A single turn carries every row of the set below to another of its rows. Some are shown first; where does it send the rows asked next?
tulas: [  76,  -87, -222,   -2, -145,  188,  -72,  100,  180,  142,   51, -207,
 -180, -427,  438,   39, -271]
Sos: [ 128,  -96, -114,   38,  -84,  130, -148,   55,  187,  254,  128, -213,
 -155, -372,  444,  133, -238]
buzaf: [ -93, -402,  -43,  213, -164,  158, -347,  187, -241, -211,  107, -398,
  -14,  -13, -296,  174,  223]
peka: [ -12, -350, -257,   55,  238,  -59,  253,  254,  -56,  104, -229, -187,
  427, -398,   69,  170,  277]
Ver: [ 215,  101,  -22,   87,   21,   29, -299, -162,  130,   48,  306,   -4,
 -170, -255,  171,   37, -240]
boma: [-437, -188,   52,  -34,   14, -265, -130, -186,   -2, -470,  302, -238,
  -49, -324,   48,  303,  117]
Zere: [ 180,  -14,  -57,   53,   81,  -67,  -52,  255,   91,    7,  319,   42,
 -195, -450,  387,  -49, -103]
Ran: [-493, -174,   26,  -51,   12, -221, -238, -172,   -2, -405,  343, -207,
  -27, -322,  -36,  220,  186]
potaz: [ 111,   41, -275,   69,  -49,  157, -165,  168,   -9, -189,  -73,   85,
 -267, -266,  291, -203, -230]
vema: [ -86, -217,   -8,  268, -149,  201, -270,  184, -354, -113,  129, -467,
   22,  -48, -257,  243,  193]
git: [-484, -166,   79,  -23,  -71, -268, -156, -215,   -1, -343,  342, -167,
  -26, -200,  -79,  178,  170]
rofa: [-504, -109,   74,   -8,  -48, -199, -212, -198, -117, -335,  316, -190,
  -55, -266,  -68,  243,  173]
Vure: [-142, -266,  -44,  198,  -93,  158, -396,  207, -324, -146,  152, -412,
   43,  -60, -305,  180,  233]
zozu: [  82, -230, -249,  128,  291,  -21,  269,  -70,   27,   79, -247, -177,
  432, -380,  -90,  310,    8]
gita: [-610,  -75,  -36,  -82, -151, -159, -181,  -35,  -89, -421,  171, -143,
 -103, -140,  -22,  140,  139]
Loka: [   1, -183, -305,   24,  347,  -43,  243, -162,  -81, -172, -225, -215,
  469, -401,   27,  139,  199]
konu: [-543, -153,    5,  -86,  -79, -265, -158,   27,   30, -497,  142, -178,
  -92, -108,  114,  254,  105]
kufo: [ 298,   -4,   18,  220,  163,   39, -308, -101,  -37,   74,  231,   39,
 -178, -343,  244,   44, -142]
fep: [ -92, -416, -147,  187, -181,  208, -246,  102, -262, -318,  114, -428,
  -26, -214, -352,   93,  191]
terub: [ 171,   88, -277,   53,  -17,  244, -106,  186,   95, -283,   30,  -30,
 -225, -251,  367, -138, -143]
dakoz: [ 159,   33, -245,   72,    4,  152,   30,   98,  252, -167,   44,   29,
 -215, -417,  272,   17, -346]
sori: [-173, -370, -160,  149, -131,  202, -281,  105, -344, -367,   72, -422,
  -41, -272, -308,  170,  184]
sove: [-181, -213,  -51,  -76,  226,    3,  105,  339,  100,   41, -446, -195,
  351,  -77,   -3,  -53,  100]
gefib: [ -53, -345, -240,   -2,  187,  -69,  -73,   46,   83,   41, -434, -180,
  415,   33,  -27,  328,  168]
Fup: [ -11, -334, -207,   61,  237,  -90,  196,  299,  -40,  155, -239, -167,
  425, -302,   96,  204,  293]
Tadel: [-591, -133,  -40, -109,  -87, -205, -249,   20,   30, -448,  186, -151,
  -71, -141,   26,  162,  165]
sino: [  18, -298,   49,   30,  404,  -10,  146,  -44,   33,  105, -157, -297,
  442, -489, -121,   36,  128]
rano: [ 346,   56,    8,  194,  183,  127, -262,  -36,   74,  -28,  296,  -75,
 -145, -292,  337,   99,  -43]
dired: [ 243,   38,   -4,  163,  115,   44, -144,   66,  255,   70,  176,   45,
 -176, -243,  299,  211, -262]
lugun: [-142, -240, -144,   63,  256, -127,  -50,   66,   -3,  107, -448,  -25,
  351,    5,  155,  261,  239]
zovo: [  33, -334, -249, -100,  226, -262,  169,   28, -100,  126, -244, -316,
  406, -333,   61,  201, -169]
gif: [-169, -352,  -33,  175, -104,  137, -399,  188, -328, -232,   75, -386,
  -37,  -52, -259,  267,  222]
res: [ -82, -306, -324,   57,  280,  -21,  169, -212,  -67,  -96, -334, -122,
  383, -508,   25,  135,  173]
navu: [  66,  -80,  -54,  -59,   83,  207,  -17,  162,  246, -213,   42, -114,
 -181, -555,  201, -290, -211]
Bufur: [-178, -289, -204,  148, -150,  236, -265,  170, -345, -309,  104, -434,
   17, -240, -340,   56,  187]
Runoz: [ -36, -173, -253,   70,  197,  -30,  207,  211,   75,   80, -437,  -99,
  380,  -58,    6,  274,    8]
Bur: [ -69, -113, -164,   17,  313, -126,   63,  132,  -12,  -12, -356, -111,
  441,   71,  140,  240,  244]
fota: [ 143,    3, -112,   33,   36,  -37,  -32,  316,  109,  -39,  257,   56,
 -206, -425,  395,  -95, -125]
Por: [  -4, -394, -361,   -3,  215,    3,   81, -181,   29,  -95, -339, -255,
  444, -360, -124,  240,  121]
Fav: [-562, -144,  -21,  -86, -166, -234, -123,  -72,   23, -432,  213, -143,
  -66, -108,  -46,   90,  150]
petep: [  69,  127, -255,  -34, -148,  125, -179,   26,  152, -159,   84,   33,
 -229, -206,  203, -155, -305]
zifi: [ 146,  -64,  269,   60,  208,   55, -282,  183,  272,  109,  162,  -76,
 -140, -227,  267,  -24, -110]
Vugom: [-139, -236, -174,  210, -214,  288, -141,  160, -378, -280,   75, -488,
   11, -215, -294,   98,  137]
muga: [ -22, -295, -245, -119,  199, -277,  129,  162,  -81,  146, -317, -276,
  377, -170,  106,  196, -173]

zozu turns into dakoz
Fav turns into buzaf
gita turns into gif
Now these:
lugun turns into kufo
fota turns into Fup
boma turns into Vugom
zovo turns into tulas
gefib turns into Ver
Loka turns into terub
Vure turns into Ran
zifi turns into sino

